In the rows, zero is written as 128.
R: rows in 3 groups, each row roughly a mix of its group's directions:
R (124 x 16):
114  139  130  112  105  108  88  113  162  127  159  140  90  89  189  114
115  137  64  130  100  124  103  140  149  95  131  138  143  107  190  112
129  137  132  111  79  114  126  142  161  139  196  139  88  115  144  93
130  128  150  145  166  142  174  158  55  115  111  145  142  145  111  118
113  163  83  94  137  108  100  82  116  134  114  121  130  93  80  151
105  129  90  124  84  151  103  133  160  130  136  100  156  161  73  152
95  118  162  113  89  164  85  138  131  168  73  126  112  136  126  137
123  111  115  146  84  116  68  136  86  88  119  121  102  167  113  123
151  102  162  126  85  152  129  150  185  163  96  134  114  129  163  115
113  156  68  101  116  99  93  93  139  116  105  130  88  113  109  154
80  145  87  118  161  119  145  128  131  114  135  146  101  123  201  128
143  111  124  118  86  156  82  119  151  149  58  113  145  125  110  144
138  115  118  142  109  126  139  163  80  111  152  139  160  122  172  66
174  119  104  127  132  131  163  120  206  124  118  135  129  111  170  134
138  156  89  131  138  105  180  133  171  94  105  162  94  137  114  151
128  140  123  108  148  114  210  122  99  141  110  160  133  129  129  81
116  103  146  130  116  131  125  134  67  147  132  106  118  187  75  114
106  100  126  141  65  121  113  150  125  120  103  139  122  177  159  83
74  158  120  121  170  114  124  105  97  116  82  142  101  138  109  166
133  130  140  156  180  115  180  153  79  130  146  131  174  130  114  115
141  95  193  143  109  162  147  158  147  150  115  135  142  141  172  103
143  87  142  142  161  148  135  117  175  169  101  92  161  148  145  157
149  99  170  129  175  147  107  91  122  154  82  101  132  125  129  166
146  105  203  138  148  157  170  138  136  149  151  129  151  130  156  107
78  147  99  122  125  107  99  109  85  101  171  116  113  155  90  134
96  153  158  96  84  140  150  151  115  165  160  151  113  117  105  85
100  122  115  123  90  154  91  155  117  130  79  143  137  113  188  106
132  91  170  147  111  129  74  137  102  161  130  103  166  119  157  100
176  114  152  120  119  142  130  115  199  142  106  133  107  99  169  137
86  159  119  119  98  91  104  127  126  116  141  160  118  90  176  90
64  152  100  115  90  147  110  162  83  135  125  132  140  141  95  117
166  120  93  102  143  133  119  78  132  116  63  123  97  122  121  155
186  97  176  156  158  142  170  124  159  118  143  119  150  143  134  132
100  176  125  94  96  132  107  134  94  138  160  142  131  79  88  111
75  154  111  130  121  123  81  113  144  100  108  126  105  148  96  180
92  112  126  137  89  148  100  160  90  115  125  137  143  140  183  84
127  128  161  164  156  95  156  145  106  104  201  132  128  148  128  112
104  162  112  103  149  154  143  120  178  136  111  132  100  119  101  191
99  128  81  122  157  132  95  95  109  117  116  93  129  158  93  176
78  143  84  103  78  153  110  146  122  116  94  142  95  155  124  130
169  108  106  136  182  98  125  67  121  107  102  105  140  132  128  148
118  142  113  101  118  117  74  98  118  167  102  108  129  101  72  153
152  99  135  137  117  131  115  109  158  106  108  134  144  116  213  99
108  158  90  102  189  144  156  93  133  133  116  121  143  109  109  170
116  159  79  117  138  146  148  133  180  105  153  125  108  135  98  180
178  123  130  120  181  112  121  67  145  128  130  105  128  98  118  162
142  123  163  138  164  90  183  107  144  138  175  135  145  125  152  94
139  123  151  146  188  117  142  98  98  124  92  115  145  148  80  164
150  97  155  154  165  95  94  84  85  118  125  101  163  130  135  121
162  113  159  119  154  161  189  152  110  168  88  141  128  120  133  115
161  92  179  169  154  142  132  133  123  134  92  112  182  143  125  138
119  161  112  121  169  144  192  157  97  115  135  160  142  97  151  115
71  162  120  117  117  95  102  114  84  107  92  159  97  124  122  120
172  104  169  126  89  136  113  130  173  161  104  133  137  97  159  103
97  127  162  143  143  133  127  143  54  125  165  125  168  132  132  94
122  150  139  139  146  79  142  109  112  105  202  129  119  135  84  123
141  110  172  167  154  116  140  144  83  122  164  121  181  128  136  97
55  134  95  115  146  148  105  147  84  142  145  116  125  135  166  130
100  152  162  125  118  123  170  176  105  162  169  150  113  129  97  103
158  94  159  164  92  116  120  162  130  96  124  142  98  164  164  102
155  94  100  151  106  161  138  177  92  104  120  121  158  156  153  99
104  131  140  143  107  162  138  178  82  132  111  129  160  159  74  126
168  139  167  121  144  143  166  144  174  153  134  149  131  73  153  129
102  111  92  127  95  127  53  133  95  127  126  107  138  126  166  112
121  143  159  128  120  117  189  156  127  123  171  168  96  134  145  86
188  81  129  160  164  141  143  134  94  104  125  102  145  162  129  134
182  114  168  126  147  154  164  114  168  155  137  109  145  125  89  150
105  110  120  127  102  132  55  103  156  153  122  87  166  129  128  144
159  135  141  134  195  132  198  131  101  120  149  135  128  127  107  140
118  126  103  120  60  139  94  154  176  119  141  131  84  143  144  129
146  139  86  115  173  107  137  80  140  110  170  117  149  90  159  127
171  119  85  122  148  126  140  112  180  126  102  129  132  95  185  137
123  140  105  130  108  95  137  132  60  83  121  158  114  140  118  83
95  147  124  108  80  134  97  128  183  138  140  126  84  143  95  156
152  106  98  155  153  131  147  142  81  102  92  126  187  137  146  109
105  169  117  107  133  109  156  122  98  96  176  156  77  126  104  116
111  134  72  120  79  165  128  165  169  123  96  130  130  149  117  145
182  82  128  146  155  106  121  89  118  131  79  104  158  141  135  125
166  92  167  129  138  151  105  113  143  179  140  85  167  110  121  136
129  98  135  135  92  143  70  123  153  131  77  107  104  164  119  159
67  134  160  122  152  169  130  142  64  140  132  122  136  153  114  134
80  127  103  119  132  135  65  113  94  133  93  106  107  144  116  165
146  106  166  137  118  133  158  141  192  158  124  139  140  122  183  105
113  142  112  108  125  160  112  124  191  134  106  122  85  129  122  189
121  120  171  124  119  139  150  146  130  195  139  122  184  110  121  93
179  121  139  153  111  107  178  153  173  108  142  155  134  123  157  96
142  137  178  124  168  114  180  115  111  157  129  133  115  135  68  137
156  152  129  112  157  104  187  115  165  139  178  141  102  100  121  126
154  80  140  171  141  104  134  129  124  130  99  113  181  156  163  102
118  130  153  141  174  89  123  97  92  96  173  127  82  148  129  138
164  88  168  138  146  171  150  129  171  148  127  110  155  131  172  130
133  142  153  98  103  156  185  162  125  154  115  167  88  121  123  100
141  123  162  157  100  85  88  123  135  108  185  128  145  109  150  95
173  134  133  105  103  133  96  105  167  108  117  139  67  93  138  147
131  154  113  127  137  92  148  117  91  70  162  157  77  133  121  114
108  165  122  77  128  158  163  131  104  171  117  144  125  96  83  122
89  154  134  118  176  99  121  96  73  134  167  125  141  98  130  118
154  148  154  119  177  123  167  90  133  139  136  123  149  108  69  152
193  97  111  128  147  152  154  127  179  134  106  111  106  139  138  162
141  152  91  124  138  92  170  124  140  114  181  146  148  92  151  91
154  151  114  113  137  120  124  98  188  103  130  147  101  77  167  148
150  77  167  164  100  138  124  164  151  144  107  120  142  163  164  110
119  123  144  118  123  140  86  105  173  141  87  118  81  139  117  183
104  131  174  142  149  102  123  110  59  134  134  125  161  137  89  107
113  153  79  121  144  90  129  115  138  98  136  138  60  142  114  161
146  91  171  149  113  90  82  106  93  129  155  111  134  136  144  88
71  143  112  121  97  131  99  147  67  101  137  139  100  155  118  112
169  129  146  129  157  87  151  101  150  121  194  128  88  115  129  128
142  105  134  126  86  147  91  134  149  166  74  118  174  107  147  112
126  97  114  132  97  140  85  131  151  129  96  123  132  124  208  112
119  133  127  98  99  139  140  130  186  158  109  152  97  103  184  111
125  141  133  110  113  145  132  136  161  179  71  129  120  121  73  163
125  93  112  139  146  154  96  117  139  153  85  81  160  159  118  170
167  134  142  138  177  81  192  106  121  130  122  144  127  125  96  121
154  137  160  126  173  138  201  141  149  157  141  144  141  98  140  125
163  111  127  138  139  107  142  131  100  123  153  135  153  97  190  72
132  112  195  141  125  77  90  91  105  139  142  122  101  137  113  112
172  127  124  118  84  90  91  97  133  112  176  121  105  110  104  102
127  168  131  74  112  140  135  111  107  163  131  142  123  71  86  112
150  100  154  145  165  107  109  81  107  143  78  103  165  137  107  141
146  111  157  134  135  170  191  155  172  122  140  141  110  158  159  128
126  104  180  136  103  140  99  135  77  131  173  116  149  133  138  83
112  145  138  144  162  125  199  158  153  123  94  164  105  148  136  148
155  110  173  126  114  149  159  143  191  170  104  140  126  118  159  120
one row of each group, then the others: which group is each in?
103  131  165  154  88  118  131  178  129  122  183  147  128  140  149  89
W
171  80  105  138  101  181  124  160  140  126  136  93  143  166  126  133
B
93  159  80  96  85  102  91  131  123  143  129  138  82  110  112  124
J

105  142  121  104  111  162  126  131  175  161  66  132  113  131  102  169
B
85  127  104  133  85  148  87  159  95  112  110  135  160  127  167  100
B
185  105  147  115  154  124  179  99  145  158  83  134  133  115  143  109
W
166  119  90  118  123  139  153  138  183  136  75  141  116  111  172  134
B
113  160  101  95  79  126  123  147  128  158  135  134  105  117  58  129
J
95  142  162  123  65  134  107  166  124  149  170  140  132  115  123  89
W
155  90  156  146  125  147  135  144  160  173  86  114  177  126  158  120
W
80  151  112  124  110  125  136  158  58  121  141  141  136  147  90  99
W
112  176  106  105  136  125  190  150  147  126  167  164  111  98  127  119
B
144  137  144  141  179  134  189  146  89  109  151  137  115  149  88  142
B
155  136  136  122  157  157  177  117  170  140  83  131  155  123  91  164
J
